Rows are one point carried round by a steady rotation, each followed by how many steps it has turned.
The counts run from 0 to 285.
[ -5  12 -17   3   2   7   1  -7   0   0  -9  15  13   0 -13  -1  -3   9
   3   2   5   9   4   6   9   3   8  -2  11  18   5   3  -8 -10  19   3
 -10  -9 -27   0 -10  -4 -22  12   4   8  13   2  -4  -2  14   2  -5 -17
  11   6  10  -9   2   5 -18  14  19  13  -2 -18  13  12 -14  20   9  -2
  -1  -9 -28   1 -26   2 -11  19 -19]
277
[  0  10 -16  -7   7   9   2 -13   2  -7  -6  15   1  -1 -15  -4   3  13
   5   1   1   8   8   3   1  -1  -7   3  25  21   7   9 -15 -14   7   5
  -9 -15 -26   1  -9  -1 -16  12   4   7   8   0   2  -1   9  13 -18 -20
   8  15  17  -3  -3   8  -3  19  15   5  -1 -10  20  -5  -5  21  -8   3
   2 -12 -27   5 -18  -4  -8  14 -18]
58
[  0   7 -13 -15  -7   3   2  -5   0 -13 -10  18  19   0 -13   2  -3  12
  -2   0   2   5   6  16   2  -1   4  -4  14  27   2   2 -15   0   5  -1
  -6  -4 -22   0  -7  -5 -28  -1  -4  11   6  10  -9  -9  10  -7   0 -17
   0   2   7 -13  -1  20 -11   8  25   9 -12 -16   0  16 -12  26  -1   0
  -2  -6 -25  -1 -29 -10  -2   9  -3]
82
[ -1   9 -18 -17   4   5   2  -3   4  -6  -5  15  15   0 -17  -1   0  20
   1  -5  -8   5  -2  16   1  -3  -2  -7  21  25   4   3 -17  -6   5   3
   5 -11 -23  -4  -7   0 -22  11   7   9  10  -2   1 -12  11   2 -12 -23
   3  14  14  -7   4  17 -11  22  19  10  -6  -9   9   2 -13  19 -11   4
  -2  -3 -21   6 -26 -12  -4   3  -3]
197
[  0   8 -14  -6   6   8  10  -8   9  -9 -14   6  -1   5 -11  -1   3  17
   4   3  -2   6   4   5  -7   1 -14  -9  20  17   6   4  -7  -9   9   4
 -12  -9 -34   2  -5  -2 -19  16  -5  -5   6   2  -5   0   0  19 -22 -14
   3  12   7 -14  -9  16   4  19  17  11   4 -19  18   4 -13  17 -11   9
  -6 -14 -21   2 -18   2  -9  25 -16]
140
[ -1  13 -14 -13   5   4  10  -3   4 -13 -13  16  17   6 -10   6   2  12
   3  -3  -4  14   2  13   0   1  -1  -9  17  21   3   1 -16  -9   7   3
   1   2 -29   5   0  -9 -16   9  -1  16  13   4  -3  -8   2   7  -7 -16
  13  14  14  -9 -14  15  -1  22  28  13  -3  -8  18  -4   1  15 -12  10
   3  -2 -25   6 -18  -4  -2  13 -15]
167
[ -2   8 -15 -17   2  11   7  -2   8  -6  -8  11   9   1 -16   0   7  24
   5  -1 -10   3   1  17   1  -6 -10 -11  27  20   4  -2  -9  -9   3   0
  -2  -9 -22   4  -1  -3 -19  10  -6   2  12   4  -5 -14  13  11 -17 -17
  -7  11  16 -13  -3  21  -6  20  17  13  -4 -12   1   8 -11  13 -10   7
  -5  -6 -18   4 -31 -11  -4  10   2]
99
[ -4   8 -17 -10  -5  13   6  -8   8   1 -13  19   6  -8 -13   0  -3  10
   2   1   0   4  -3  10  -2  -5   5 -14   9  17   6   5 -16  -6  14  -1
  -2 -20 -27   3 -12  -1 -18  11   5  -3   7   4  -2  -4   4  11 -13 -18
   9  10   5 -13  -2  22 -17  16  12   7  -8 -22  11  14 -11  24   1  -3
  -3 -11 -26  12 -24  -4  -6  18 -15]
243
[  3   4 -16  -4   4   4  -5  -3  -2 -12 -15  10  15  -2 -12  -1 -11  17
  10  -3   2   9   2  11   3  -3   3   4  12  19   2   5 -10   0   7   6
 -10 -10 -21  -6  -6  -4 -31   4  -7   6   8   5  -6  -4  18 -10  -5 -17
  -1   9   9 -15   8   5 -17  11  20  13  -7 -20  11  12 -23  25  -1   0
  -5  -8 -25  -2 -27  -8 -11  10  -6]
195
[ -5   8 -15  -9  -1  16   4  -2   1  -5 -20  14   1  -3  -8   1 -10  17
   6  -1  -1   3  -9  13   2   3  -1 -14  14  12   9  -5 -14  -2  10   2
  -7 -12 -27  12 -11  -3 -10   7   0  -5   8   0  -6  -6   2  13 -15 -22
  14  11   8 -11   1  16 -11  14  20  17  -7 -20  18   5  -5  18  -5  -1
  -4  -4 -17  12 -27  -4  -3  23 -13]
239
[ -6  13 -15 -11   1  15   7  -1  -6 -14 -18  22   1  -1 -10   0  -3  17
   4   0   4   5   5  11   2   9  -8 -13  20  19  13  -6  -8  -3   6  -1
 -11  -2 -26   5   1 -11 -15   7 -12   3  14   7  -7 -11   9   6 -16 -21
   3   1  16 -15  -4  13  -9   9  24  12  -5 -15   7  -6   2   9   0  -3
  -4  -1 -21   5 -28  -4   6  18  -9]
220
[ -1   5 -16  -5   0  10   6  -2   6  -2  -9   8  21   2 -10  -2   4   5
   4  -1  -3  13   1  12  -1  -2   7   1   7  22   2   8  -6  -3  12   6
  -8  -3 -25  -6   1   1 -25  16  -6   5  10   4 -10   2  12   1   2 -15
   0  10   3 -18  -8  17  -7  13  26  18 -11 -19  12  23 -19  22   7  -1
  -3 -14 -29   0 -21  -2  -7  20 -10]
30
[ -1   6 -12 -10  -4  10   4  -3  -4 -14 -26  15   4  -3  -4   1  -7  19
   6  -1   8   4   4   7  -3   6  -4 -10  15  21   8  -2 -11  -2  10  -3
 -20  -5 -26   6  -7  -9 -22   1 -12  -3   5  17 -12  -7  11   3 -12 -19
   5   0  12 -16  -4  13  -8   4  22  12  -5 -19   1   7  -9  18   3   0
 -11  -6 -23   1 -27  -6   0  28  -6]
221
[ -2   2 -12  -1  -3   7   4  -3   1 -10 -15  13  16   5  -2   4  -1   7
   7  -3   1  11  -7  19  -4   0   8 -11  12  17  -1   0 -22   0  14   8
  -6   2 -27   7  -5 -11 -15  10  -6   9  14   2  -8  -6   7   5  -2  -9
  13   8   4 -12  -9  18  -8  16  33  16 -10 -11  16  13  -5  23   0   1
   4  -5 -25   5 -24  -7  -4  20 -12]
33
[ -4   1 -15 -11   1  11   0   0  -1  -7 -11  11  19   4 -11  -4  -1  11
   2   0  -6  10   2  21   2   0   5   4  15  19   2   4 -17  -3   3   9
  -9  -2 -23   1  -1  -6 -22   2 -13   9   8   1  -7  -2  15 -10   1 -18
  -2  10  14 -14 -10  17  -6   6  27  13 -17 -13   6  16 -15  23   2  -4
  -2  -7 -24   3 -28  -7  -6  10  -3]
199
[ -3  12 -14  -7   3   2   4  -5  -1  -9  -7  15  16   4 -17   1   0  20
   9  -3   4   6   5   7   7  -2  -2  -2  20  22   5   1  -8  -5  11   4
  -1 -14 -19  -4  -8  -2 -24  15   7  12  12   0  -4 -11  14   6 -11 -18
   6  13  10  -9   5  12 -13  24  18   5   5 -14   4  -2 -10  22  -7   6
  -4  -7 -27   2 -23  -7 -10   8  -9]
62
[ -7  13 -15  -5   4   8  -2  -1  -6 -11 -17  19   9   1 -11  -2  -9  16
   3   1   7   3   0   9   4   7   4   0  18  19   7  -3 -18  -5   8   5
 -10  -3 -23   1  -3  -8 -12   1  -4   7  10   0  -6 -11   8   1  -7 -22
  13  10  12  -4  -3   8 -13   8  28  15  -8 -10  13  -2 -10  21  -3  -1
   2   5 -19  11 -28  -4  -4  19 -14]
70
[ -4   8 -12 -11  -3  20   0  -6  -4  -4 -15  21   0  -2  -6  -6  -4  19
  -1  -4  -3   3   4  13   9   3  -6 -10  18  12  14  -2 -18 -16   8  -4
  -3 -13 -27  13  -7  -8 -19   4  -1   0   7   6  -3  -7  10   5 -15 -21
   7   8  19  -8  -1   7 -16  13  16   9  -4 -22  12   6  -7  16  -2  -3
  -5  -9 -19   7 -29  -5  -4  20 -10]
224
[  3   8 -16 -17   3   9   6   1   5 -18 -17  15   7  -3  -9  -1  -4  23
   4   3   2   7   6   4  -6   0 -13  -2  16  28   2   2 -13  -5  -1   3
 -15   2 -27  -1  -1  -4 -24   8 -18   3   1  13  -4  -3   5   1 -13 -21
  -3   6  10 -17 -12  14  -2   7  25  16  -5 -17   4   0 -11  13  -6   8
  -4  -7 -19  -2 -21  -2  -1  19  -6]
87
[ -2  -1 -13  -1  -1  14   4 -15   7  -3 -14   7   8   3  -6  -6   1   9
   3   0   4   4  -1  11  -2   0   2  -6  13  16   4   6 -17  -3  14   3
 -16  -9 -29  13 -12  -3 -15   7 -10  -9   7   4  -7   4   9  15  -8 -16
  10   8   8  -9  -9  16  -3  17  20  13  -8 -20  16  16 -12  25   4  -7
  -4 -13 -17   7 -23  -2  -9  32 -15]
22
[  3  10 -18 -12  10   4   2   1  10  -9 -11  10   7  -1  -8  -4  -8  27
   0   7   1   2   2   6   0  -2  -7   9  15  28   1   1 -15  -5   0   9
 -15  -9 -25  -3  -4  -1 -23   5  -4   3   4   6   0   0   7   3  -9 -23
  -2  16  11 -10  -6  12  -1   9  20  14  -8 -21  13   7 -24  23  -3   8
  -4  -5 -16   3 -23  -2  -6  14  -6]
72
[  2   5 -17  -9   5  10  10  -6  12  -6 -10   7  11   2  -7   3  11  11
  10  -3  -7  16   4  12   1  -3  -5 -11  18  19   4   9  -6  -6   7   2
  -2  -7 -28   4   2  -3 -19  24  -8   8  10   6  -4  -4   7   8 -12  -9
   0  11   8 -18  -7  17   3  28  18  12   5 -12  15  10  -8  17  -8   7
  -4 -15 -30  -3 -15  -3  -8  17 -12]
264
[ -4  14 -16 -18   0  12   8   3   9  -4  -8  14  10  -6 -11   1   6  16
  -5  10  -8   0  -4  11   3  -2  -6 -16  14  24  12  -4  -9   0  10  -3
  -6  -1 -28  -5   3   5 -16  14  -6   2  13   5  -5 -10   6  14 -13 -26
   5   7  10 -17 -11  27 -10  10  25  19  -7 -15   2  10  -7   8  -3   7
  -1  -1 -21   8 -27  -1   2  15   0]
118
[  5   5 -16 -16   1   9   5  -1   6 -11 -10   5   6   0 -10   1   0  21
   7  -3  -9   5   8  17   0  -2  -9  -5  23  23   1   0  -4  -2   2   2
  -3  -6 -24   6   1  -3 -32  14 -11   0   9  10  -9  -8  11  -2 -13 -15
 -11   3  11 -18  -3  19  -6  15  19  13  -4 -16  -1  13 -18  20  -5   8
 -10 -11 -21  -3 -28 -11  -8  11   5]
98
[  9   2 -12   0  -6   4   2 -12   2 -17 -19  16   8   3  -9   3  -8  12
   4   0  10  10   9   5   0   0   0   0  13  17   4   8 -15 -11   6   3
 -11 -11 -27   4 -11  -7 -25   6  -2   6   3   6  -4  -2   8  -1 -10 -13
   7   7   8 -11   2  10  -5  19  17   4  -1 -18  16   7 -11  29  -3   4
  -3 -15 -30  -5 -17 -11 -13  19 -17]
176
[  1  10 -16  -8  -1   0   6  -1   4 -13 -13   9  16   6  -5   4  -6  15
  -1  -2   4  12   6   7  -1   1   0  -2  10  23   0  -4 -17  -7   4   6
 -20   8 -29   4  -1  -7 -23   3  -6  12   5  11  -8  -1  10  -4  -1 -18
   6   5   6 -13  -9  11   1  11  32  20  -8 -19   4  10 -12  20   1  10
   0  -4 -21  -4 -21  -1  -7  23  -9]
169
[  1   0 -16  -5   0   4  -2 -13   3 -12 -15  15   5  -1 -14  -8  -8  15
   3   6   9   5   5   6   0  -1  -4   4  20  22   2  11 -15  -7   8   5
 -18 -18 -23  -1 -10  -8 -22   2  -5  -3   3   3  -4  -4  11   2 -11 -24
   5  10   9  -8   0   9  -8   4  20   4 -10 -18  13   6 -12  31   0  -7
  -4  -6 -23   4 -23  -7  -9  19 -10]
191
[ -5   8 -15  -1   7  12  -2  -5 -10 -14 -16  21  15  -3 -14   0  -7  19
   9  -4   0  11   0  11   6   4   0   2  19  19   8   7 -15  -7  10   6
  -4 -12 -23  -2  -2  -3 -22   8  -5  10  13   3  -4 -10  13  -3 -12 -20
  11   8   8  -9   6   8 -19  12  19  11  -5 -19  18   2  -8  20  -5  -1
  -4  -8 -26   8 -25  -7  -7   8 -19]
194
[  3  12 -16 -12  -1  12   8  -7  12 -10 -12  15  10  -6 -14   4  11  10
   4   3  -6   7   4   8  -3  -4  -6 -11  15  21   8  10  -3  -4   7   2
   2 -10 -33  -6  -2  -2 -24  23  -4   2  12   6  -3  -4   7  10 -14 -18
  -2   8   9 -17  -6  22  -5  19  15   6  -2 -20   9  12  -4  12  -7   6
  -3 -18 -29   3 -18  -4   3  11  -8]
129
[  0  19 -14  -8   4  15   2  -4   6  -6 -17  16   4  -4  -9   1   3  20
   4   1  -6   7   6  -1   8   2  -3 -15  10  18  11  -4  -1 -13  13   0
  -5  -8 -32   0   0  -3 -22  16  -2   2  11   5  -4  -2   8  12 -15 -17
   3   2  15 -15  -1  11 -14  18  11  16   4 -22  11   5 -11   6  -3  11
  -7 -12 -22   7 -20   2  -5  17 -11]
9
[ -2   9 -17  -8   6   5  12  -7  14   0  -6   7   5   4 -10  -6   2  12
   0  10   2   8   2   3  -3  -3  -9   2  16  23   1   5 -13  -7   8   6
 -16  -8 -30  -2  -6   3 -15  17  -3  -1   3   5  -1  -1   1  16 -10 -19
   7  16  10 -13 -13  19   3  11  25  18  -9 -15  15  10 -17  20  -4   8
   1 -10 -19   8 -18   5 -10  22 -14]
155
[  3   6 -10 -12  -5  12   2  -9   0 -14 -18  21   0  -3 -11   0 -12  22
  -1  -3   3  -3   6   9   5   1  -5  -6  11  17   6  -1 -20  -9   2  -3
  -9 -11 -29  15 -11 -12 -19  -1  -3   4   2  10  -1 -10   7   4 -15 -21
   6   7  13  -9   1  15 -13  15  20   7  -7 -18  13  -2  -8  26 -10   1
  -2  -5 -20   4 -26 -12  -1  19  -8]
89
[  6   3 -17  -5   6   5   4 -10   9  -7  -8   7   6   2 -13  -9   6  18
  -3   4   3   3  14   2   0  -1  -8   7  21  25   7   7 -11 -14   1   6
 -12 -12 -28   1  -2  -3 -27  10  -5   2   5   4  -2   4   9   9 -14 -19
  -4  14  11  -7  -7  13   2  14  13  11  -5 -15  12   3 -18  25  -5   5
  -1 -12 -21   0 -18   3  -7  19 -14]
57
